(in the rows, 128 means zero)
Each named move below is a turn or a mirror, shown by a few rows before and after it. Which moves, in which order, take the first row of each later pair to the second? The first pair is answered.
H (before -> after):
[139 105 113 125 150 107  68  83 119 128 100 153 118 137 120 121 134 115
 109 148 115] -> [138 107 114 123 151 105  74  85 120 132 104 154 116 139 126 123 143 113
 108 152 120]
[149 119 146 149 127 120 104 113 158 130 114 134 110 107 127 120 143  85
 148 138  87] -> [148 120 148 150 134 122 111 111 149 126 111 129 109 107 131 118 142  85
 143 135  85]
[174 116 133 113 184 102 115 128 103 129 139 111 114 120 175 100 141 119
 103 150 110] -> [137 138  91 125 137  86  56 126 162 133 146 132 114 139 117 123  92 128
 142 130 104]
D (before -> after):
[132 140 130  88 123 136 121 149 139 139 116 121 120 114 132 126 116 157
 113  99 133] -> [117 145 125 102 112 135  99 147 156 131 133 117 113 122 120 119 123 130
 107 120 125]
[161 138 143 115 100 103 147 101 150 146  94 134 115 105 124 129 124 127
 157 131 141] -> [149 144 129 116  94 101 135 100 158 143 101 136 117 112 112 133 118 136
 156 127 148]
[103 125 106 137 134 110  90 125 174 141 106 141 111 136 125 138 107 150
 155 114 110] -> [118 106 118 139 141 107  89 118 165 133 109 137 101 124 137 117 129 113
 152 135  86]
N (before -> after):
[128 127 104 128 124 100 116 117 143 139 128 139 119 127 116 172  97 157
 149 113 123] -> [118 121 107 127 126  93  95 114 136 127 145 141 101 140 118 155 109 133
 143 138 113]
[120  99 120 125 117 126 140 116 158 152 110 160 149 137 102 177  89 140
 137  88 113] -> [100  96 122 127 115 110  95 105 163 129 137 158 124 161  96 153 104  93
 133 135  90]
[171 131 117 185 133 119 167 209 169 154 129 121 119  90 117 142 120 157
 117  77 105] -> [144 136 118 186 122 101 102 202 181 127 168 123  83 122 108 100 139 100
 114 137  79]
[124 135 123 152 122 137 164 150 146 129 118 117 144 122 110 126 137 131
 101 127 160] -> [120 132 137 141 126 124 134 138 136 112 136 115 119 135 123 102 152  99
 100 158 135]
E (before -> after):
[142 127 107 153  94 116 109 127 187 143 132 130 128 106 103 149 115 115
 173 115 109] -> [139 129 109 150  93 119 121 133 186 148 131 125 140 104  97 155 113 127
 168 108 120]
[ 99 136 134 121 132 124 111 121 127 154 146 107 133 110 131 161  60 159
 127 128 101] -> [128 130 145 134 144 130 142 119 129 163 124 108 135  94 147 158  73 155
 123 119  95]
[ 92 135  69 137  94 115  84 125 164 136 161  81  89 142  60 130 140  99
 129 167 179] -> [148 124  81 150 105 147 177 136 150 167 114  67 128  96  79 153 147 136
 113 125 213]
[119 132 128 103 180 120 105 143  88 112 114 139 136 179  74 161 179 146
 112 169 120] -> [135 131 129 103 180 124 135 154  84 120 100 132 152 162  79 170 177 166
 110 151 137]

(two moves a pair)
[ 95 113 149  90 149 138 159 121  72 146 122 131 131  79 206 133 170 139
 101  93 119] -> [ 32 141 120  75 129 128 107 125  84 133 155 138 124 121 176 128 147 150
 102 108 142]
E E
[139 126 135 133 142 142 139 121 120 134 154 103 130 126 141  97 172  84
  95 182 140] -> [129 145 103 152 104 151 150 140 171 159 127 113 169 120  98 142 126 144
 116 127 173]
H E
[173 130 127 145 133 108  99 100 166 151  86 165 117 124 141 130 100 123
 176 128  91] -> [155 146 115 128 140 127 133 119 139 162  79 165 137 131 146 151  87 186
 160 100 135]
H D
[114 134 121  97 121 154 117 140  68 119 123 147 133 140 148 120  98 171
 149 127 146] -> [125 121 131 113 120 142  96 132  80 105 137 140 112 140 149  91 130 103
 146 170 115]
D D
[159 127 149 151 138 114 113  95 139 132 119 146 105 133 151 106 156  94
 140 137  82] -> [144 150 123 175 104 121 114 117 194 147 121 136 136 135 109 121 136 113
 140 120 118]
N N
[146 127 122 126 130 126 152 128 133 147 108 126 146 119 113 143 120 160
 148  96 119] -> [157 119 139 131 138 111 133 121 135 131 120 121 121 122 121 107 150  98
 143 141  91]
N D
[169 104 156 143 167 132 168 130 115 180  90 145 130 112 156 118 145 101
 120 126 114] -> [146 105 144 113 174 131 143 122  82 182  90 160 119 128 165 142 123 147
 141 106 110]
E N
[144 103 121 144 106 111 118 122 167 119 144 141 126 185 115 105 132 104
 116 142 127] -> [130 108 113 136 115 122 132 130 149 117 152 134 140 192 117 107 134 122
 100 137 161]
H E
[137 103 147 106 165 140 163 128  60 122 105 107 141 147 156 116 128 163
  82 126 147] -> [113 125 126 161 119 129 129 143 148 111 140  87 139 166  94  83 133  90
  75 162 162]
N D
[ 98 150 111 120  92 127 134 141  94 150 110 125 150 153 152 152 124 161
  94 126 183] -> [115 132 135 124 109 113 114 124  81 130 124 123 120 154 171 117 161  92
  85 171 143]
N D
[119 102 141 125 148 132 144 147  86 118 147 123 115 129 160 115 137 134
  95 137 144] -> [100 105 130 115 139 113  97 131  95 118 145 146  95 143 152 130 117 138
 131 127 109]
H N
[118 144 132 140 114 112  98 124 157 116 127 132 125 141 108 110 132  86
 142 146 113] -> [158 137 141 154 122 135 166 136 149 140  94 118 151 111 125 128 137 109
 126 114 135]
E E
[125 108 140 115 171 122 135 120 105 112 152 140 130 128 130  99 145 113
 144 140 113] -> [128 102 138 120 162 119 121 113 119 117 148 152 126 124 122 112 134 116
 163 130  95]
H D
[129 155 132  79 164 163 161 133  41 103 128 103 142 179 179 130 109 184
 112 142 176] -> [197 136 142 118 157 163 192 121  80 140  69 120 153 129 181 151  93 184
 152  97 139]
H E
[119 150  99 185 117 115 144 151 156 154 148 145 146 126 138 111 115 168
 114 110 159] -> [142 120 138 158 158 109 145 127  99 143 140 146 113 120 192  88 150 139
 111 135 116]
N D
[162 122 141 157 127 142 151 137 145 135 126 115 134 114 136 112 147  86
 120 133 125] -> [132 142 126 159 111 135 121 144 168 127 147 113 136 132 108 111 134  93
 124 142 133]
D N
[155 130 128 121 119 162 171 127 112 165  86 144 134 104 153 145 142 174
 138  91 111] -> [157 126 129 125 109 137 120 108 136 156  90 152 106 112 145 136 135 131
 171 112  54]
H E
[193 110 164 147 168 152 218 125 110 145  87 133 158  73 178 143 145 148
 117  96 139] -> [129 146 115 191  89 107  82 117 235 133 134 146 128 121  83 132 101  84
 175 122  94]
H D
[109 132 113 139 111  94 175 145 174 150 151 122 133 131  74 117 128 122
 107 142 195] -> [157 105 142 130 139  99 218 132 136 157 129 124 131 103 119 111 153 116
 105 137 169]
D D
[158 123 115 152 108 145 118 151 177 136 123 102 141 112  85 124 100 103
 171 125 121] -> [190  97 142 124 143 151 144 138 122 137  98 115 133  90 133 131 111 124
 170 112 101]
N N
[124 131 121  95 139 114  76 107 114 115 114 147 108 127 147 151 128 129
 164 130  75] -> [123 133 132  81 157 138 137 122  68 121 118 124 131 121 167 152 144 164
 117 124 136]
E H
[106 116 148 118 130 128 108 111 111 121 148 113 118 130 146 106 134 102
 127 166 109] -> [101 139 123 147 104 140 126 135 157 138 141 106 154 124 112 129 105 130
 127 132 155]
N N
[104 101 117  77 101 125  67 112 126 126 122 176 133 131 126 185  78 182
 146 114 135] -> [116  87 134  93 109 108  37  98 129  98 146 172  99 138 135 140 121 100
 140 170  88]
N D
[158 131 111 158 125 136 147 134 158 149 107 120 153 102 126 118 127 101
 155 104 100] -> [153 116 125 130 144 124 122 117 116 134 111 131 119 111 156 111 136 100
 159 122  70]
E N
[145 152 128 170 137 148 165 130 113 156 121 119 133 102 127 112 123 109
 139 131 148] -> [144 146 139 165 143 140 149 121 100 146 131 122 115 107 139  94 133  90
 138 151 131]
N N
[119 112 120 138  68 122  76 109 121  88 153 125 170 153 132 121 163 104
  98 146  84] -> [164 100 132 147  82 146 153 115 110 109 114 115 204 111 148 137 171 132
  84 111 107]
E E
[114 141 144  92 136 114  85  81 114  84 136 131  83 160 136 113 151  60
 135 188 117] -> [100 142 141  54 151 119  91  76  70  89 128 143  86 162 154 137 128 125
 135 158 128]
D E
[135 125 120 154 108 133 101 110 178 137 126 149 121 126 102 120 121  77
 151 118 148] -> [142 110 133 131 128 124  89  89 141 134 120 161 102 123 129 119 127  80
 165 122 113]
N H
[115 106 121 107 140 112 164 129  92 142  96 115 133 154 149 128 148 154
 103 107  88] -> [ 83 121 110  94 122 107 132 136  99 133 118 115 133 179 130 129 140 158
 103 115  99]
E E
[ 79 140 100  97 128 128 122 147 101 132 159 159 113 167 114 156  86 185
 135 123 176] -> [ 94 125 122  79 159 128 128 140  61 113 171 154  89 168 150 125 126 151
 117 158 159]
N H
[127 122 177  96 150 139 162 119  99 131 133 143 116  97 156 128 159 127
  90 143 142] -> [117 128 162  96 141 145 172 127 111 145 125 146 133  91 147 156 131 172
 108 116 165]
E N
